Some points:
  -47    7   52  -14   41  -53   44  -35  -12  -71   34   43    3  -41  -61   20   49   31   15   -3  -10   13  -24   38
    3  -21    5  -13   -2  -22   31   24    5   -6   -9   17   17   -3  -13   20  -16  -21    2   51   -9  -12   27  -29
   40  -13   54  -12   11  -35   -5   18  -13  -58  -15  -71   65   31   -4   65   42  -15  -23    0  -12    6  -28   12
   64   15    3   -4    5    1    6  -37  -22   43  -11   12    7   23  -20  -29  -17   69  -57  -25   -4   48  -40  -53
   -2   10   -3   51    0    5  -79   -7  -40  -27   53   17   -7   31  -35   -3   27  -14   20   17  -63  -45   46   13
  -30  -69   27  -13   22  -31   14   32   -9  -39  -25   11  -26   69   14   21  -25  -38   10    6   27   32   17   -5
   19    5    0   33    1   34  -15  -46   33  -48   37   -3  -13    1  -15    7   43   -2   -6    8  -12  -50   22  -34
   -2   -2   -8    5    6   25  -52  -37  -32    4   22   24  -13   17    5    4   54  -40   -8   -4   11   -1   37  -10
   38  -21   -3  -48  -16  -21   22   53  -12   14   56  -36   21    1   18  -18   22   -9  -38   44  -23  -34   27   19
   54   -4  -19  -40   22  -40  -14   33  -13   -7   37  -79   45    5    9   15   15  -37    2    3  -33  -21   58   47
    5   -2   27  -26   -5    8   32   37   22   17   18   21    7  -10  -27   -6  -20  -27   -6   34  -52   19   13  -34
   19   14   20   -6   23   -5  -18  -28    2   23  -46    2   -2   21    2  -45   42  -20   26  -13   13    6   -6  -38
  -16    9   19  -30   16    3   38   31   36   21   17   12   12  -14  -24   -3   -7  -19  -23   32  -70   21    0  -26
  -74  -23    7   -3   -1  -15   34    6    6  -63   -4    0    2   13   20    6  -11   30    5   27   32   11    4  -49
    3  -21  -23  -33    0   13  -26  -20   -7    7   50  -12   -3   10  -11   27  -56   41   48  -32   10   70    0  -68
  -41  -64   84   28    3   19   -9  -10   41   44   74   -2   -3  -18   18  -64  -90  -17  -36  -76   67  -62   55   -1
   14  -27   -4  -20    5  -21  -18   53   34  -17  -62   44  -32   37    2   53  -29   -7   21   13  -27  -23    9   -7
  -60  -30    9  -10    9  -13   38    4    8  -58  -14    0  -15    7   22    7   -4   26   -1   39   41    0   15  -49
    6  -16    5   -7   24   28    1   23  -30   -5  -48  -67  -33  -17   -2   10   28   56  -12  -49  -10   40   23   34
   -9  -52   51   70   31  -10   31  -33  -19   72   19  -30  -29  -20   63   22  -45   -5   16  -39  -57  -88  -30  -39
   28  -27   34  -44  -20   21   27   38   21    8   36   24   23  -14  -11  -24  -26  -17  -26   37  -25    5   13  -30
   -6  -13   16   -6  -19   61   38    2   -9   -5  -39   10    4   24   -7  -35   40  -23   15   -8   21  -33  -68   40
  -14   10  -66   16   19  -49    4  -34  -31   42  -27   27   31  -15   47  -56   48   22  -58  -31  -21   26   49   18
   42   20    4   25   -8  -42  -33  -15    3   35  -66   35   17   10  -18  -33   10   35    2  -40    9   14    5  -35
  -16   44   35  -14   -8  -26   38    6   18    5   21   60  -96  -24   10   21   -2  -47    5    8  -44   51  -10   39
    3    7   12  -25   35   10   -9  -42    7    9   -7   -5    4   30   30  -30   59  -57    6  -16   27    9  -20  -41
   11  -24  -31  -23   -8  -16    7    8   29  -12  -31   17   31  -15   27   65  -31  -27   -9   32    9  -10   34   -2
  -13    2  -32   30   12   47   40  -44   90  -43   24  -10   12    9   19    2   -3  -46  -27  -16  -40   13  -45   31
   26   37    6   30  -20  -38  -26   -7   -6   25  -55   33    5    6   10  -73    4   47   -7  -34  -15   14   11  -23
  -55   28    5   -4   -1  -15   42   31    2   25   -4   43  -50  -27  -25   25    6  -36    1   23  -27   32   13   30
  -36   -2   10   -3   10  -26   41   14   17  -35  -31    2  -37   -7   -4   19    2   19   17   46   19  -24   27  -45
  -31    7  -28  -43  -30  -18   12   -6    0  -15   55   20   -4  -17    2   30   -2   69   29  -28   14   17  -31  -16
  -31   74   25   21  -21    7  -20   -4    7   18  -27  -41   22   -9   -9  -46   43  -27   43  -15   25  -11   23  -56
    6   24  -30   39  -16   41   -7   -8   98  -11   39  -11  -47    8    2   16    6   -7  -24   -2  -50  -36    0   -8
   -5   13  -12   11    5   -8  -60  -31  -25   22    1   29   -6   14   18  -10   48  -39   -4  -21    7   13   38   -2
   43  -14   21  -37   40   24  -50   17    6  -41  -56  -40  -27  -22   42    0    1   37    4  -26  -29   35   18   22
   41    4   16  -13  -17    8  -35   30    4  -50  -66  -33   -9   -9   36   52    3   22  -12  -12   14    4    8   28
  -38   24  -53  -58   34  -37   22    1   32  -52   22    9  -16  -26    9    7  -14   50   41  -14   37  -28   17  -13
    1   29  -29   36  -18  -37   -7  -34  -29   50  -37   19   13  -26   15  -20   37    0  -23  -42   18   35   55   -2
  -89    4   32   16   -6    2  -50   35  -12  -77  -53   23   28   49    4   17  -77   28  -25   -5   12   15    3   44
   67   24   24  -31  -29  -15  -20   20  -51  -51   29  -18   12   15   46  -24  -11  -20  -52  -15  -20    5   61   68
    2   13  -32   -7   22  -30   15  -71   -4   36    5  -38   58   11  -23  -22  -48   23   15   28   10   12  -33   42
   59  -69  -75  109   33  -33  -50  104   37    7   47  -24   -7  -32  -23  -53   -1  -25   -1   62   18  103  -77   29
   -12    -1    65   -19     5   -33   -14    35    32    89    54    23    26   -20   -15    55   -55   -57   -35  -127    67   -86     6    40
   13   70   -1   38  -17   39   42  -32   53  -60    3  -37   21   12  -28  -31  -22  -29   22  -31  -35  -29    7    7
    9   65  -28   37   90   15   -6   83  -99    6   14   16  -18  -87   17   27  -47  -16  -46   -5   80  -39  -72  -54
   -4    7  -20   40   -7   31  -11  -24   99    2   51  -15   -1   -4  -25   39   12  -12  -50   -3  -18  -27    5  -14
   11    1  -20   25   14   56   65  -41   56  -41  -23   -9   18    3  -31  -28  -51  -55   12  -32  -11   35   -3   60
  -25  -20  -47  -40   -7  -23   15   13    0  -45   43   28    0    1   -3   16    7   71   40  -34    4    5  -23  -21
   49  -24  -48   -5   29   70   25  -49  -14   -3  -49    5   -7    3  -60    3  -42  -46   41   20   28    4   18   78
   64   19   14   13   -9  -26  -26  -38   -4   48  -20   13    1   25  -18  -16  -11   51  -17  -14    3   40  -36  -61
   10  -68    3   76   24    2   60  -24  -73   34   10    1    5    4   50   -1  -80   11   -4  -58  -69  -77   -5  -17
    5  -13   -2  -19  -14  -11   12   18   13  -24  -44    7    6    2   24   45  -27  -14   -7   42   10   -9   30  -12
   36   20   18  -11  -54  -24  -12   40  -13  -16   15  -76   42  -20   53   44   20  -43    6   16  -20    7   14   31
   16  -62   22   67   39   10   40  -42  -53   56   -5   -7  -17  -26   38   27  -58   20    6  -33  -63  -99   -5  -26
  -13   12  -35   48  -40   18  -18   15   59   19   60  -11  -10    8  -32   34   20   -7  -51   -8   17  -49   28  -12
   38   -5   18  -32  -13  -46    7   56  -14   -4   56  -41   38    8    9  -29   11  -14  -18   42  -27  -43   26   18
  -71    2    5  -26   33   22  -84   20    7    8  -10  -44   15   -3   22    7  -32   36   13  -22  -10   51   -6   13
  -17   -4    1   -9   -4   -1   53   29  -10   19   -8   22   -6  -13  -39   33   -1  -30   -9   45  -14   21   25  -22
  -30   10   27  -26    3    8   29   34   30   22    2   39   -6  -30  -25   -5   -7  -17  -17   30  -52   21    8    0
   68  -24   51  -58  -13    8    2   39   31   11   58    0    6   -2  -44  -14  -10   -2  -52   28   44  -49   23   -7
   -6    3  -32  -41  -30   -8    1  -13    1   -3   59   10   -9   -8    1   37  -20   64   33  -36   14   36  -27  -34
  -35  -25    2   18    5  -59   46   45   12   -3  -20    2  -34   10  -36   27   19  -32   55   16   26   -2   33  -28
  -40   13   40  -24    8    6   27   27   35   24    1   44   -9  -36  -29    1   -1  -21  -20   21  -58   29    2   11
   40  -13   -1  -10    6   42   19   17  -43  -11  -61  -52  -44  -46   -5    0   22   69   -4  -56   -5   31   46   39
  -12  -24    2  -11    9  -17   28   18   15   -8  -44   18   -7  -16  -18   38   -2   -1   10   50   12  -27   37  -30
    0   37    2  -15  -11  -63   49  -19  -24  -62   62   80  -40  -35  -18   19   13   -5   41  -35  -17   35  -22   65
   24   -4  -28  -15    6    5   20  -25    4   38  -28  -11  -23   57  -24   -6   -6   10   11   -6   31   -8  -56   40
  -21   16  -36  -49  -12  -44   25   15   -2  -30   59   36  -26   -6  -15   22   28   81   29  -39    7  -24  -48   19
   13   -4   20   19  -36   42  -52  -37  -56  -36   49   45  -25   33   15   -4   38  -14  -28   22  -13  -17   15    2
   -9  -53   10   -4  -36   43   34    2   -6    9  -38    7   49  -15   20  -52   62  -33   65  -40    3    3  -42   19
  -21   19   15   29  -41   66    1   -1  -43  -16   27   -8   -7   30  -38    2   65    3  -45   19   23  -38    7  -34
   31   22    2    1    0  -16  -49    0   21   36  -72   31   14   18   -9  -41   10   18   30  -29    4   -5  -19  -28
   14  -10   -3  -14  -34    3  -23  -21    8   35  -37   34   10   28   39  -26    4    8   21   15    7  -13  -88   36
   -3    1  -35  -14   -4   16   14  -19   -5   26  -35   -4   24   15  -24  -30  -20    8   36   10   19  -22  -37   73
    3   15  -11  -13   -5  -11   10  -61  -20   40   28  -44  -50   12   -1  -55  -60   42   31   91   30  -17  -17   68
   -8   -1   -5   11   15   23  -56  -37  -62  -17   34   40    5   38  -21  -13   38  -18  -34    5  -24    1   47   10
  -78  -41  -19  -25   -6   20   -3  -15   -7   -8   27  -18   16   24   35   27  -46   33  -17    7   32   75   -3  -47
  -59    6    8    2    8   12  -61   23  -18   24    4  -65    5    2   -4   17  -22   39   31  -25  -12   53   -9    7
   15  -16    3  -23  -13  -27   11   33    8  -12    3   15   37   -6   13    7  -22  -14    2   51  -31  -33   19   -8
   12   11   -7  -22    6   55  -16  -53    0    8    1    3    5  -16   18   -1   56  -42   14    2    3   -3   14  -41
  -29   18  -29    0   33   40  -18  -26   47  -35   12   -6    3  -16   23  -41   38  -18   18   12  -10  -71    7    2
  -12   18  -35   48  -17  -48   45  -18  -57   27  -23   12    4   21   10  -49   43   13  -74  -62   17   40   53   22
  -17   -9  -28   37   -1   26  -65   11   14  -12   44   21   10   25  -44   14   39   10  -20    4  -41  -68   24    9
  -16    4  -25    9   -4   15  -62  -31  -35    7   20   36  -11    9   17   -3   53  -23  -25   -1   16  -12   45   15
    7    2  -11  -18    8   -7   -5  -43    2   38  -26   -4   20   20   -8  -23  -14   11   20   21   23   -8  -55   48
    30    63   -17    34    86    20   -25    60  -118   -22    30    34    21  -100     8    20   -49    -3    -6     6    15   -27   -84   -64
  -32    6   26  -27    7    6   27   34   34   23    1   40   -5  -34  -26   -4   -2  -17  -15   27  -54   19    8    2
   -5   16  -24   -6  -30   25   27  -24  -13   27  -28  -16   15    9  -16  -34  -33   -2   37   22   36  -12  -29   64
   68  -51   17   99    7  -10  -26   53  107  -51   18    6  -28  -93  -25  -77   -7    0  -24   38   79   76  -42   31
There is one direction along which these points spread out most. Take the direction at right angles to it along which they spread out most. Go by this last direction. Where along it does each point below lie, from 0 to 99? 50 is the average, and the first point above lies past it. One standard deviation of the points above along it is 16.
   14   34   58   15    0  -34  -25  -32    4  -61  -52  -42   -5   10   50   75   -7  -10  -43   18   25   38  -19   22 62
    5    2    0   28  -64   23  -24  -47  -18   23    2   16   33  -29   16   13   73  -32   21    2   29   15    9  -44 41
   14   31  -46   -3    0   36   41   31  -10  -23    6  -20  -39   99    7  -39   37  -50    6  -37   10  -27  -25  -36 43
  -20    8   30  -11   20    8  -49   21   -5    7  -39  -72  -41   -2   25   33   20   42   -8   -3   -9   30  -14   26 64
   22   -6   -3    5   -4  -54  -15  -77  -21   61   52  -48  -24   -5  -23   -9  -34   46   44   73   27    5  -24   56 62
  -18  -11   13   10   -5   22    1   20  -42   20   -5  -74   -4   -8  -13   13   14   55    9  -47  -15   55  -22   14 67
    0   26  -12  -20    8   26   -6  -32    3   11  -20    0   18   12   41  -34   40  -47    7   -6   16    8  -14  -37 49
    0  -27   -4   -8  -14  -22   32   30    9  -13  -24   23   22    1   -5   27  -17  -13    0   41    0  -23   25  -22 49
   -7   -9  -20  -15   -4    5    1  -34   14   66  -43   -9   15   22  -13   17   16   15   -4   26   34  -17  -71   43 63
  -17   49   -5    7  -23   35   13    1  -11   16  -48  -17  -14   29   12  -49   -4  -33   36   25   27  -32  -28   10 54
   -7   -2    5   -4  -40   17   -7   23    9  -37  -74   -9    7  -11   39   55  -15   27  -23   29    3    3   13    9 61
    2  -11   -4  -12  -14  -21   30   35    2   -6   -5   23   21   -1   -7   11  -27  -24    6   47  -18   -6   29  -29 48
   17  -20   -7  -14  -32   20  -36  -15  -26    8   57   -9  -10    5  -11   18  -71   36   67  -34   13   78    3  -60 68
   13   30   18   18    6  -37  -35  -18    9   37  -47   -2   27   20  -10  -43   33   11   12  -16    5   17   -3  -65 56
